Each path below is one point turned by a fixed rotation once a step. After each direction that follows a path, write how fast that rotation turns it, in deg/step (0 if it stays still).
Each turn is a multiple of 5 degrees from 10 to 175, or 0.
Each row of a path follows its step; steps can be skipped.
path 1
step 0: [-0.63 -1.56  1.24 -0.50  2.39 -1.26  0.01 -0.14 -0.36 -0.49  0.26  1.34
  1.22 -0.05  0.53 -0.12 -2.64 -0.18  3.26 -4.70 -0.77  1.52  0.71  0.15
  0.92 -0.82 -0.88  0.53  1.27 -1.37]
step 1: [-1.06  1.46 -2.43 -0.87 -1.37 -0.94 -1.45  0.34 -0.81  0.00  0.99  0.48
  1.19  0.22  0.23 -2.12  1.59  2.64  2.95  2.27  1.74 -0.81  0.72  1.57
  1.84 -0.58 -1.94  0.26  1.43  1.30]
step 2: [-0.69  0.42  0.74  1.54 -1.26  0.35  0.79  1.25  1.32  1.20 -1.24 -3.99
  1.19 -0.12  1.48 -0.39 -3.24  1.06 -2.73  2.03 -1.75  0.55  0.44  1.05
  1.04  0.42 -0.53  1.88 -0.11  0.38]
step 3: [-1.15 -0.91  1.77 -0.45  0.89  0.20  2.05  0.43 -0.37  0.72  2.98  1.75
 -2.83  2.22 -1.12  1.32 -0.56 -1.87 -0.74 -0.35  0.54  0.32  0.01  2.37
  0.28 -1.57  0.38  3.13  0.77 -1.18]
step 4: [-0.11 -1.99 -1.34 -0.59  0.89  4.50 -0.33  1.26  0.99 -1.55 -0.70  2.34
  0.83 -0.67 -1.66  0.48 -0.87 -0.26  2.36 -0.07  0.00 -0.75  1.90 -0.23
  2.37  0.36 -1.54 -1.30  0.82  1.20]
step 5: [-0.40 -1.30  0.51 -0.40 -2.48 -1.06 -1.61  2.27 -0.92  1.70 -2.05  1.39
  1.66 -2.41 -0.17 -2.25 -0.15  2.13  0.02  0.28  0.76  2.83 -1.00  1.60
  0.15 -0.16  1.49  1.03 -1.57  0.78]
step 6: [-0.06  1.96  1.85 -0.54  2.50 -3.34  0.05  0.28  1.73 -0.13  2.53  0.31
  1.44  1.14  0.14 -0.28 -3.39  1.45 -0.23 -0.76 -0.64  0.45  2.76  1.10
 -0.65  0.85  0.30  0.76  0.48 -0.33]
step 7: [-0.22  1.36 -0.69 -0.45 -0.30 -0.32  1.08  0.39 -0.34  0.51  0.86 -0.03
 -1.63  1.07 -1.48  1.77  0.80 -0.09  0.40  4.24  1.47 -1.53  1.52  0.81
  4.31 -1.79 -0.09 -1.24  0.03  0.56]
step 8: [-1.75 -2.19  0.53  0.82 -1.42  2.78  1.06 -0.13 -0.22  0.02 -2.16 -2.22
  1.70  0.26 -1.00 -0.06 -1.39 -2.78 -0.70 -0.10 -1.59  2.57  1.69 -0.73
  1.33  0.16  2.11  1.02 -1.27  1.04]
step 9: [-1.38 -1.92  1.56 -0.98  0.26 -1.36  0.29 -1.33 -2.01  0.79  0.59  3.97
 -1.71 -0.70  0.09 -1.94 -0.17 -0.11  1.29 -2.69 -0.55 -0.68  1.52  2.41
 -0.75 -0.23  1.76  1.15  1.10  0.72]
step 10: [-0.02  1.66  0.05 -1.33  0.59  1.72 -2.60 -0.71  1.45  0.10  1.04 -0.03
  1.55 -1.66 -0.38 -1.26  0.68  2.54  0.06  0.12  0.33 -1.31  3.20  1.04
  2.32  1.90 -2.48 -1.89 -0.76  0.53]
[ 0.40  0.49  0.48 -0.35  0.10 -0.09  0.04  0.35  0.34 -0.39 -0.56  0.82
  0.16  0.01 -0.97  0.23 -0.22 -0.02 -0.30  0.65 -0.05  0.03  1.01  0.10
 -0.37 -0.38  1.39 -0.25 -0.56  0.53]	25
[ 0.42  0.33 -0.04  0.02  0.75  0.57 -1.11 -0.28  0.12  0.45  0.71  0.25
 -0.79  0.15  0.37 -0.28 -0.38 -0.08  0.95  0.32  0.23 -0.38  0.37 -0.47
  0.10 -0.11  0.85  0.34  0.54 -0.81]	120
[-0.04  0.17 -0.60  0.02 -0.66  0.21  1.31 -0.31  1.06  0.19  0.21 -0.04
 -0.60 -0.23  0.56  1.20  0.06  0.15  0.06 -0.12  0.60  0.32  0.41 -0.32
  0.24  0.40  0.55  0.52  0.00 -0.12]	80
[-0.20  0.05 -1.09 -0.73 -0.58 -0.01  0.03  0.12 -0.98 -0.46 -0.26  0.46
  0.62 -0.39  0.57 -0.62 -0.19  1.04 -0.10 -0.48 -0.12 -0.25  0.60 -0.06
 -0.41  0.34  0.52  0.29  0.24 -0.55]	85
[-0.50 -0.61  0.65 -0.27 -0.48  1.07  0.29 -0.24 -0.37 -0.14 -0.24  0.60
 -0.48  0.34  0.13 -0.05  0.28 -0.89 -0.85  0.56 -0.74 -0.59  0.08 -0.13
 -0.04  0.68  0.07  0.46  0.73 -0.09]	70
[ 0.12  0.03  0.33  0.31  0.57  0.35 -0.01 -0.01  0.72 -1.01 -0.26 -0.68
  0.58 -0.26 -0.17  0.11 -0.91  0.13  0.19 -0.59 -0.93 -0.55  0.43 -0.92
  0.39  0.72 -0.29  0.40 -0.32 -0.05]	175
[-1.05 -0.03  0.65 -0.02  0.38 -0.06 -0.15 -0.38 -0.41 -0.04 -0.36 -0.35
 -0.74  0.29  0.01  0.26 -1.24  0.58 -0.28 -0.46  0.91 -0.16 -0.59  0.32
 -0.68  0.57  0.52 -0.03 -0.13  0.39]	115
[ 0.43  0.59  0.66  0.09 -0.35 -0.30 -0.33 -1.12  0.60  0.24  0.30  0.52
  0.19 -0.20  0.53 -0.59  0.01  1.13 -0.54  0.36 -0.27  0.25 -0.17 -0.25
  0.03  0.10 -0.30  0.42  0.49  1.06]	85
path 2
step 0: [ 0.79 -0.15 -1.48 -0.33  0.17 -1.39 -1.18  1.98 -3.00  0.19  0.75 -1.35
 -2.59  0.04  0.83 -0.40  1.23  1.96  0.68 -0.07  0.11 -1.55 -1.65 -0.22
 -0.38 -0.08 -1.67 -1.84 -0.10 -0.57]
step 1: [ 0.09  0.12  1.18 -0.41 -1.73  0.70 -0.74  1.95 -0.72  0.67  1.67 -0.42
 -0.74 -0.30  0.99 -0.36 -2.53 -1.88  2.25 -1.36 -0.15  0.13  2.65 -0.97
  0.90 -0.05  0.75  1.20 -1.29  1.48]
step 2: [-0.42 -2.08  0.66  1.67 -0.04  1.33 -0.66 -0.39  0.81 -2.05 -0.22 -0.07
 -1.31 -1.46  0.70  1.74 -0.82 -0.50 -3.44 -1.89  0.21  0.22 -0.36  0.00
 -1.39 -0.18  2.02 -0.75  0.74  0.13]
step 3: [ 2.62  2.21  1.30  0.67 -2.00 -1.99 -0.15 -0.18 -0.05 -0.52  0.53  0.10
 -1.36  0.12  0.90  0.80  1.12  0.36 -0.25 -0.15 -1.09  0.61 -1.35  1.59
 -0.39  0.01 -2.07  1.31  2.00 -1.71]
step 4: [-0.28  0.54 -0.90  1.02 -0.57  0.56 -2.33 -0.33  1.87  0.51  0.34  1.08
  1.35  2.33  0.06  0.34 -0.07 -0.93  1.11 -0.65 -0.49 -2.34  1.82 -1.65
  3.11 -0.54 -0.37  0.22  1.25 -0.35]
step 5: [-3.66  1.16  0.97 -0.75  0.32  0.52  0.75 -1.57  0.03  0.76 -0.13  0.99
  0.00  0.56  0.49  0.55  0.42 -1.71 -1.83  0.28  0.45 -0.76  0.90 -0.88
 -3.63  0.47  0.12 -1.53  0.36 -0.71]
step 6: [-0.21  1.13  1.63  1.84 -0.04 -0.67  2.05  1.36  0.17 -0.18 -1.96 -0.50
 -0.79  1.02 -2.14 -1.62  1.73  2.60 -0.62 -0.32  1.38  0.67  0.68  0.23
 -0.10  0.45 -1.59  1.93 -0.53 -0.38]
step 7: [ 0.10  0.18 -0.58  1.46  1.06 -1.40 -0.31 -1.33 -0.66  0.90 -0.96 -0.56
  3.54 -1.04 -1.29 -1.27 -1.17 -0.42  1.96 -0.26 -0.69 -1.64  0.39  0.88
  0.45 -1.50  2.29  1.32  0.57 -0.42]
step 8: [ 0.03 -0.71  0.07 -2.17  2.30  0.03 -0.01 -2.37  0.30  0.60 -0.27  0.85
  1.14  0.19 -0.47  1.06 -2.22  2.19 -0.46 -1.15 -0.89  1.07 -0.68 -0.95
 -1.60  0.37 -1.78 -2.08 -1.07  0.37]
step 9: [-0.49 -0.99  1.14 -1.49 -0.53 -0.39  2.06  0.13  0.59 -0.15 -1.18 -0.35
 -2.82 -0.28 -0.80 -2.19 -0.09 -0.26  0.90  1.87 -1.73  0.54 -1.34 -0.24
  2.37  0.95 -0.24  0.02 -1.71 -1.83]
step 10: [-0.65  0.05 -1.66  0.77 -0.14  1.98  1.42 -0.23  1.28 -0.98  0.36 -1.63
  1.89 -0.49  1.50  0.37 -1.65 -0.33  2.00  0.78  2.32 -0.54 -1.92  1.03
  1.23  1.15  1.22  0.99  0.29  1.41]
[-0.53  1.04 -0.87 -0.40  0.28  0.05 -0.67  0.19  0.65  0.44  0.01 -0.35
 -0.23 -0.46  0.08  0.61 -0.07  0.31  0.96 -0.60  0.39  0.30  0.00 -0.14
  0.22 -0.72  0.55  0.71 -0.23 -0.57]	115
[-0.69 -0.04  0.24 -0.29 -0.54  0.99  0.76  0.32  0.58 -0.19 -0.77 -0.46
 -0.69 -0.38  0.14 -0.59 -0.47 -0.53 -0.50 -0.09  0.49  0.77  0.86  0.14
 -0.07  0.12  0.15 -0.39 -0.26 -0.51]	95
[ 0.77 -0.49 -0.43 -0.34 -0.30  0.42 -0.64  0.95 -0.58 -0.13  1.08 -0.27
 -0.32 -0.48  0.39  0.30  0.76 -0.45 -0.14  0.27  0.42  0.74  0.08  0.26
  0.27 -0.40  0.27 -0.66 -0.29  0.48]	25
[ 1.36 -0.19  0.10  0.44  0.30 -0.15 -0.18  0.03 -0.37  0.45 -0.77 -0.25
  0.49 -0.41 -0.25  0.43 -0.63 -0.25 -0.77 -0.54 -0.66  1.04  0.19 -0.34
 -0.19 -0.15  0.41  0.57 -0.12 -0.41]	70
[-0.08  0.03 -0.74  0.09 -0.06 -0.36  0.11 -0.31  0.87  0.20  0.31  0.37
 -0.34 -0.47 -0.18  0.16 -0.31  0.30 -0.91  0.17  0.21  0.13 -0.65 -0.57
 -1.58 -0.52 -0.03 -0.78 -0.02  0.39]	125
[ 0.06  0.78 -0.32  0.00  0.30  0.40  0.06  0.03 -0.74  0.51 -0.64 -0.70
 -0.29 -0.64 -0.07 -0.23  0.57 -0.46 -0.39  0.09  0.44 -0.85  0.19 -0.97
 -0.16  0.40 -0.33  0.51 -0.04  1.12]	65
[-0.76  0.11  0.94 -0.55  0.85  0.14 -0.99  0.26 -0.13 -0.06 -0.62  0.99
  0.00 -0.63 -0.16  0.37  0.17 -0.07 -0.17 -0.30  0.15  0.62 -0.48  0.21
 -0.07  0.72  0.19 -0.42  0.60  0.44]	120
path 3
step 0: [-0.21 -0.52  0.41 -0.39  0.59 -2.29  0.18  0.37 -2.03 -1.50  0.72  0.25
  1.07 -0.09 -0.72 -0.82  0.92  2.46  0.35  0.55 -0.50 -0.75  1.35  1.23
 -0.54  1.57 -3.02 -0.84  0.31 -0.35]
step 1: [ 1.29  0.51 -0.53 -0.72 -0.25 -1.94 -0.08 -0.32 -0.39  2.70  0.34  2.69
  1.86 -0.49 -0.60 -0.43  0.58 -1.01 -1.16  0.82 -1.62 -0.08  1.42  0.07
  0.59  1.43 -0.45 -1.16  1.61  0.03]
step 2: [ 1.30  0.33 -0.47 -2.07 -0.29  2.71 -0.42 -1.32 -0.81 -0.32 -1.27  2.05
  0.68  1.38  0.92 -0.28 -0.89 -0.94  1.56  0.28 -0.29 -0.64  2.34  1.06
  0.59  1.40  0.02  0.00  0.71 -0.32]
step 3: [-1.69  0.58 -0.51 -2.23 -0.04 -0.28 -1.48  0.40 -0.06 -2.15 -2.00  0.04
  1.15  0.54 -1.77  2.09 -0.50 -0.36  0.35  2.19 -0.28 -0.21  0.86 -0.07
 -0.66  0.98 -0.66  1.33 -0.03  1.22]
step 4: [-2.10  1.48 -1.88 -1.09  0.03 -1.04  1.08  0.67  1.85  1.07 -1.70  1.23
 -1.25 -1.01  0.13 -0.33 -0.24 -0.28  0.40 -1.00  0.11  1.02  0.48 -0.88
 -0.18  1.59 -1.45  0.32  0.04  2.23]
step 5: [-2.17 -1.17 -1.58  0.59 -0.65  1.36 -0.16 -1.31  0.90  1.07  0.19  1.69
 -0.88 -0.43  0.02 -0.42  0.60 -1.06  1.93 -0.59 -0.81  1.53  1.19 -0.39
 -0.59 -1.18 -0.10  2.81  0.80 -0.95]
step 6: [-0.19 -0.30  1.68 -2.28  1.61 -0.51  0.76 -0.71  0.96 -0.38  0.10 -0.62
  0.17  0.79 -0.30 -0.09 -0.17  1.39  0.40 -0.36  0.55  0.52  1.55 -1.05
 -1.27 -2.78 -0.01  3.28 -0.25  0.05]
step 7: [ 0.13  0.64 -0.58  0.74 -1.64 -1.93  1.79 -0.27  0.20  2.11  1.26 -0.10
  0.57  1.50  0.02  1.70 -0.43  1.86  0.40 -0.32  1.09 -0.63 -0.03 -1.35
 -0.60 -0.29 -0.25  1.63 -2.02  1.63]
step 8: [-0.94  0.31  0.44  1.42 -1.74 -0.12  0.73  1.19 -0.94  1.75 -0.64  0.60
  0.46  1.32  2.07 -1.82 -0.42  2.26  1.35 -0.36 -1.42 -0.50 -0.83 -0.30
 -1.84  0.15  0.29  0.83  0.17 -1.80]
step 9: [-0.92 -0.13  1.64  0.72  0.74  0.19 -1.18 -0.75 -1.09  1.78 -1.36 -0.45
  0.68  0.77 -1.28  0.50 -1.25  2.44 -0.18  0.02 -2.11 -0.68  1.17 -1.14
  0.76 -2.14  0.75 -1.30  0.71 -1.07]
step 10: [ 0.84  0.56 -0.13 -0.96  1.81  1.29 -0.70  0.20 -1.29  3.26 -0.17 -1.93
 -0.07  2.08  0.21  2.20 -0.07  0.89 -0.24 -0.73  0.42 -0.15 -0.65 -0.48
 -0.08  1.28  0.39 -0.78  1.16  1.12]
[-0.68 -0.37 -0.43 -0.07 -0.28 -0.47  0.55  0.11 -0.54 -0.73 -0.56 -0.13
 -0.15  0.53  0.60 -0.02  1.30  0.32 -0.65  0.19  0.02 -0.66 -0.35 -0.58
  0.18  0.59  0.13  0.13 -0.61  0.69]	95
[-0.06 -0.33 -0.42  0.94 -0.65 -0.45 -0.68 -0.13 -0.32  0.46  0.18  0.09
  0.28 -0.23 -0.83  1.12  0.50 -0.81 -0.12  0.96 -0.43 -0.09 -0.08 -0.08
 -0.20 -0.46  0.60  0.49  0.07  0.13]	170
[ 0.87  0.45 -0.45 -0.76 -0.07  0.16  0.04 -0.53  0.32 -0.14  0.66  0.10
  0.04  0.79  0.62 -0.02  0.21  0.38 -0.03  0.97 -0.63  0.74 -0.56  0.61
  0.55 -0.65  0.28  0.24 -0.23  0.59]	80
[-1.15 -0.03 -0.09 -0.58  0.47  0.78 -0.42 -0.28 -0.21  0.36 -0.41 -0.65
 -0.89 -0.94  0.00  0.40  0.27 -0.19  0.59  0.05 -0.20  0.52 -0.81  0.20
  0.11 -0.10 -0.11 -0.35  0.14  0.79]	55
[-0.16  0.04  0.46 -0.28 -0.57 -1.17 -0.14  1.19  0.50 -0.07  0.50  0.33
 -0.96  0.43  0.00  0.76  0.28  0.07  0.94 -0.33 -0.28  0.11 -0.20  0.48
  0.33  0.39 -0.15 -0.36  0.03 -0.19]	100
[ 0.00 -0.32 -0.44 -0.18  0.04  0.11 -0.97 -0.09  0.40  0.22 -0.66 -0.01
 -0.76  0.96 -0.65 -0.44 -0.40  0.14 -0.48  0.66  0.29  0.51  0.41  0.07
 -0.25  1.08  0.72 -0.68 -0.06 -0.07]	45
path 4
step 0: [-2.53 -0.95 -1.67 -1.24 -2.02 -0.35  0.30 -2.52  0.39 -1.29  0.19  3.45
 -0.67 -2.14  0.59 -1.93 -1.02 -1.55  0.19 -0.41  1.08 -0.06 -0.55 -0.23
  1.51  0.25 -1.12  1.34  0.47 -0.52]
step 1: [-0.38  0.34 -0.15 -0.05 -1.01  0.06  0.95 -2.63  0.46  0.54 -0.98 -0.43
 -1.89  2.30  0.54  0.09 -0.90 -2.60 -1.19  0.67 -2.27  0.13  2.91 -1.46
 -1.91  0.11  0.29  2.13 -0.62 -1.57]
step 2: [-0.75 -0.29 -0.85 -1.77  2.47 -0.44  1.46  1.07  0.49  1.62  1.25 -0.46
 -3.52 -0.36  0.67 -0.44  0.51  0.04  1.00  0.27 -2.87 -2.26 -0.38 -0.57
  1.90  1.70 -0.75  1.09  1.06 -0.14]
step 3: [-0.13  0.19 -1.34  0.05  1.41 -1.83  0.32  0.42 -2.47  1.77 -0.44 -0.39
  0.13  1.49 -1.03  2.48 -2.29  0.85  2.46  0.54  0.95 -1.60  0.48 -0.17
 -0.50 -1.01 -1.82 -0.23 -0.89 -3.09]
step 4: [-1.62 -2.24 -2.04  0.17  1.78 -2.86  2.45  1.29 -0.81 -0.94  0.00 -1.51
  0.65 -1.61 -1.55  0.13 -0.60 -0.19 -0.35  0.76  1.25  2.93  0.97 -0.56
  1.05  0.13 -0.31  0.60  0.65  1.37]
step 5: [-0.30  0.46 -0.78  0.24 -0.09  0.80 -1.07 -1.73  2.33  0.72 -2.10 -2.01
 -0.05 -0.05 -0.78  0.51 -1.44 -1.81  1.10  0.57  3.19 -0.76  1.29 -1.84
  0.16 -1.10 -1.00 -0.83  2.36  1.94]
step 6: [ 0.43  0.69 -0.38 -1.29 -1.18 -0.61 -0.49 -0.52 -0.11  0.29  1.32 -2.51
 -0.93  0.15  0.33 -2.19 -0.64 -0.50 -2.06 -0.26  1.03 -0.85  1.42  1.85
  0.62  1.62 -2.95  1.29 -1.97  2.91]
step 7: [-1.87  1.00 -0.22  0.40  1.79  2.38 -1.64  0.86  0.01 -1.36  1.66 -0.73
 -2.97  1.48  1.68  0.19 -2.25 -0.15  0.17 -1.33  2.19  0.11 -0.09  0.64
 -2.14  1.39  0.16  0.62  0.17 -1.07]
step 8: [-0.26 -1.36 -0.85 -1.24 -1.10  0.16  0.02  2.60 -0.59 -1.58  1.28  0.74
 -0.51 -0.56  0.74 -0.05 -0.91 -2.21  0.48 -2.20  0.06 -0.25 -0.49  0.61
  1.62 -3.23 -1.30  3.15 -0.55 -1.23]
step 9: [-0.24 -2.80 -1.50  2.75 -0.11  1.67  1.81  0.17 -0.50  0.69 -0.51 -0.32
 -1.08  2.00  1.11  0.97  0.26  0.75 -2.72 -0.82 -0.15 -0.38  1.51 -2.74
 -0.40 -2.19 -0.56  0.21  0.70 -0.73]
step 10: [-0.66  1.39 -2.42 -0.08  0.36 -0.96  1.55 -1.16 -0.46 -0.42 -0.84 -0.01
  0.31 -0.61  2.39  0.93  1.69  0.54 -0.84  0.45  0.33 -2.28 -2.52 -1.08
  2.42  0.64 -1.55  2.12  1.93  1.13]
[-0.51  0.55 -0.67  0.18 -0.31 -0.18  0.29 -0.19 -0.17 -0.83 -0.49  0.30
  0.24  0.66 -0.50 -0.90  0.10 -0.86  0.12 -0.45 -0.19 -0.71 -0.10  0.00
 -0.57  0.49  0.06 -0.81 -0.06  1.01]	65
[ 0.22  0.72  0.50 -0.36  0.07  0.41  0.48 -0.14 -0.18  0.45 -0.73 -0.31
 -0.01  0.89 -0.02 -0.17  0.19  0.14  0.56  0.15  0.78  0.35 -0.43 -0.84
 -1.33 -0.59  0.04  0.56 -0.27 -0.20]	175
[-0.22 -0.80 -0.03  0.21  0.76 -0.03  0.77  1.32 -0.30  0.17  0.25  0.10
  0.36  0.88  0.01  0.82  0.35 -0.26  0.40 -0.52 -0.35 -0.37 -0.45  0.03
  0.16 -0.73 -0.20 -0.63 -0.31 -0.21]	65
[-0.01  0.38 -0.22 -0.07 -0.15  0.04 -0.32 -0.07 -0.70  1.09  0.37 -0.76
 -0.30  0.25  0.69 -0.24  0.72  0.96 -0.26  0.33  0.05 -1.26 -0.41  0.17
  0.01  0.50 -0.43 -0.58 -0.05  0.23]	95
[-1.09 -0.10  0.12 -0.72 -0.33 -0.25  0.15  0.30  0.58  0.36  0.80 -0.30
  0.36  0.01 -0.49 -0.21 -0.55 -0.36  0.30  1.08 -0.33  0.06  0.25 -0.79
 -0.31  0.51 -0.79 -0.43 -0.02 -0.58]	20
